(in the rows, 128 means zero)
Z: rows in several groups, each row roughly a mix of its group's directions (some rows in no group):
Z (115 x 10):
[[105  74 133 154  97 144 114 168 172 159]
 [123 101 120 137  74 130  99 159 168 182]
 [113 154 160 159 159 145  87 121  85  80]
 [120 172 111 126 195 131 129 105  78 143]
 [134 125 182 107  83 119  69 142 117 100]
 [160 111  97 158  72 107 130 152 170 159]
 [126 120  76 103 152 149 168 123 170 175]
 [ 96 102 134 126 158 124 210 133 149 144]
 [198 104 110 143  88  94 111 138 151 146]
 [ 95 138 202 108 147 122  95 142  93 120]
 [128  81  82 111  89 166 120 130 175 140]
 [156 140 112 188  95 106 173 115  95 106]
 [122 157 164  78 165  89 111 123  91 101]
 [170 128  91 161  69  91 115 154 123 116]
 [ 79 118 132  63 111 134 107 142 165 159]
 [ 80 107 140 162 147 167 132 130 154 186]
 [ 61 113 150 123 104 179 135 151 156 146]
 [126 117 183 171  78 150 101 123 115  93]
 [132 150 182 167 107 104 142 125  79  91]
 [184 162 100 127 161 131 130 101  97  81]
 [128 130 174  51 128  88 145 132 131 123]
 [100 133 152  90 177 101  88 116  97  91]
 [159 154  67  81 164 127 138  95 122 122]
 [179 139  88 133 132  69 104 118 103 157]
 [158 113  60 107 165 122 165 115 145 154]
 [117 104  66 133 153 185 109 125 139 162]
 [129  91 129 147  69 171 118 131 180 113]
 [118 139  72  98 175 139 156  90 103 151]
 [ 77 127 184 140 100 130  84 157 105 119]
 [100 133 143 111  61 126 142 169 167 158]
 [115  83 142 135  50 157 113 147 140 125]
 [138 173 121 101 125  90  60 143 110 106]
 [103  85 151 114  57 136 115 143 163 138]
 [176 101  81 144 118 117 184 119 157 145]
 [108  96 175 184  96 111 126 170 120 137]
 [162 166 148  95 108 101  76 116  96  96]
 [166 127  51 163 138 142 151 116 149 137]
 [159 142 168 110  73  72 114 149 138 116]
 [178 146  82  84 143  94 162 111 145 119]
 [117 157 151 101 156 121  73 119  82  86]
 [ 87 145 163 137 181 171  89 128 111 147]
 [149 175 123 129 133  86 169  97  79 106]
 [147 110  61 103 117 166 169 130 154 146]
 [108  85 124 180 111 158 116 160 169 162]
 [134  97  87  72 152  87 152 120 161 145]
 [134 165 109 145 193 101 142 124  78 147]
 [158 140 110 109 156  81 185  93  98 132]
 [152 124  61 125 152 140 179  89 122 142]
 [149 183 113 118 191 110 138 102  95 120]
 [148 133  62  84 146 142 168  94 132 133]
 [133  76 115 126  80 127 127 157 189 140]
 [111 203 125 146 155 161 165 151 119 137]
 [148 166 120 123 182 142  95 101  81  98]
 [108 126 126 125 174  83 202 131 125 138]
 [164 164 112  80 151  84 123 102  92 105]
 [127 143  63 151 149 129 161 104  82 155]
 [142 107 112  62  98 102 107 115 172 153]
 [ 89 101 112 168 141 146 182 126 138 177]
 [140 118  83 138 194 118 154 112 137 175]
 [122  99 174 144  77 105 130 161 179 127]
 [112 176 156 107 136 157  72 124  91  98]
 [163 155 158 103  70 122  96 128 130  82]
 [184 155 102 105 125  98 152 102 107  80]
 [123 135 175 108  79 117  78 167 152 111]
 [155 125  89 148 123 118 188 136 166 174]
 [113 114 156 179  90 122  89 141 118 182]
 [151 162 107 126 122  79 176 102  80 113]
 [123  92 105  77 151 125 180 127 159 165]
 [153 150 144 106 144  45 108 142 106 123]
 [131 166 144 117 134 110  50 136  95 101]
 [ 78 141 136 148 175 159 115 135 131 187]
 [104 136 120  89 185 129 108 101 158 178]
 [148 174 142 113 198 100 121 123  93 116]
 [ 99  96 101 156 138 130 130 160 162 194]
 [137  88  73 165 109 146 138 146 171 159]
 [ 60 113 156 137  98 151 128 131 155 174]
 [ 80 137 185  73 150 131 113 143 123 109]
 [155 114  69 153  88 123 125 152 176 152]
 [157 167 140 123  82 122  69 131 117  87]
 [165 138 112 106 119  51 168 134 121 119]
 [122  92  79 128 142 135 179 127 158 179]
 [ 66 105 165 117 156 152 172 123 125 157]
 [104 105  98 168 161 193 152 107 126 139]
 [129 101 143 140  60 152 129 127 187 110]
 [125 114 129  97 121 178  51 140 144 124]
 [103 111  84  77 145 142 164 135 170 159]
 [ 94 142 111 109 115 124 137 170 157 200]
 [110  97  95  83 114 147 120 132 190 163]
 [101 136 186 124 124 107  69 130  97  99]
 [117  88  91 105 174 151 152  97 166 156]
 [123  61  96 105  98 140 137 127 171 160]
 [159  95 105 157  92 116 183 132 168 153]
 [152 161 120 131 104 106  47 145 118 108]
 [ 89 143 180 156 147 100 118 131 154 181]
 [145 101 139  79  77  90 107 124 135  84]
 [131 163  76 136 144 128 165  85  78 135]
 [133 116 107  51 153 140  98 129 171 135]
 [149 165 150 133 118 121  78 130  72  85]
 [138 154 182 126 101  98  78 123 102  90]
 [191 139  86 165  92  93 135 126 137 119]
 [100  80 163 136 109 154 174 142 166 159]
 [107  89 131 153 115 130 121 167 189 172]
 [169 117  76 155  80 167 132 106 147 141]
 [167 112 103 181 116 128 159 120 155 182]
 [118 135  85 100 143 155 200  95 133 124]
 [158 144 119 133  65  83 158 150 164 115]
 [135 175 114 177 142 130 123 100  79  86]
 [141  93 149 157  70 119  96 161 170 134]
 [130 121  84  92 125 149 168 123 183 168]
 [136 108 111  51 134  94 121 147 168 144]
 [144  90 115 105 166 153  90  73 115  96]
 [159 149 118 107 176  88  82 118  87 112]
 [109  95  97  71  98 136 164 142 174 132]
 [189 150  90 146 142 111 148 111  93  87]
 [117  85 123 177 101 163 174 136 158 150]]
which group is each row in? (one row of each group first):
[115  92 128  98  83  92 128 146 175 170]  B
[139 174 163 108 178  84 128 126  89 113]  J
[100 119 103 147 180 139  68 168 140 128]  U

[ 85 164 172 140 176 125 120 125  84 151]  J
[150 185 131 128 124 114 122 100  85  69]  U
[104 108 111 169 173 133 116 165 131 187]  J
[115 111  80 151 151 138 135 143 175 188]  J
[152  89 104 126  74 122 157 130 178 161]  B
[101 114 194 103  74 137 111 128 132  99]  J
[109 113 148  80 113 101  92 177 167 151]  U
[110 137 176  84 153 100  74 157 120 111]  U
[119 104 162 130  80 132  90 176 174 137]  U
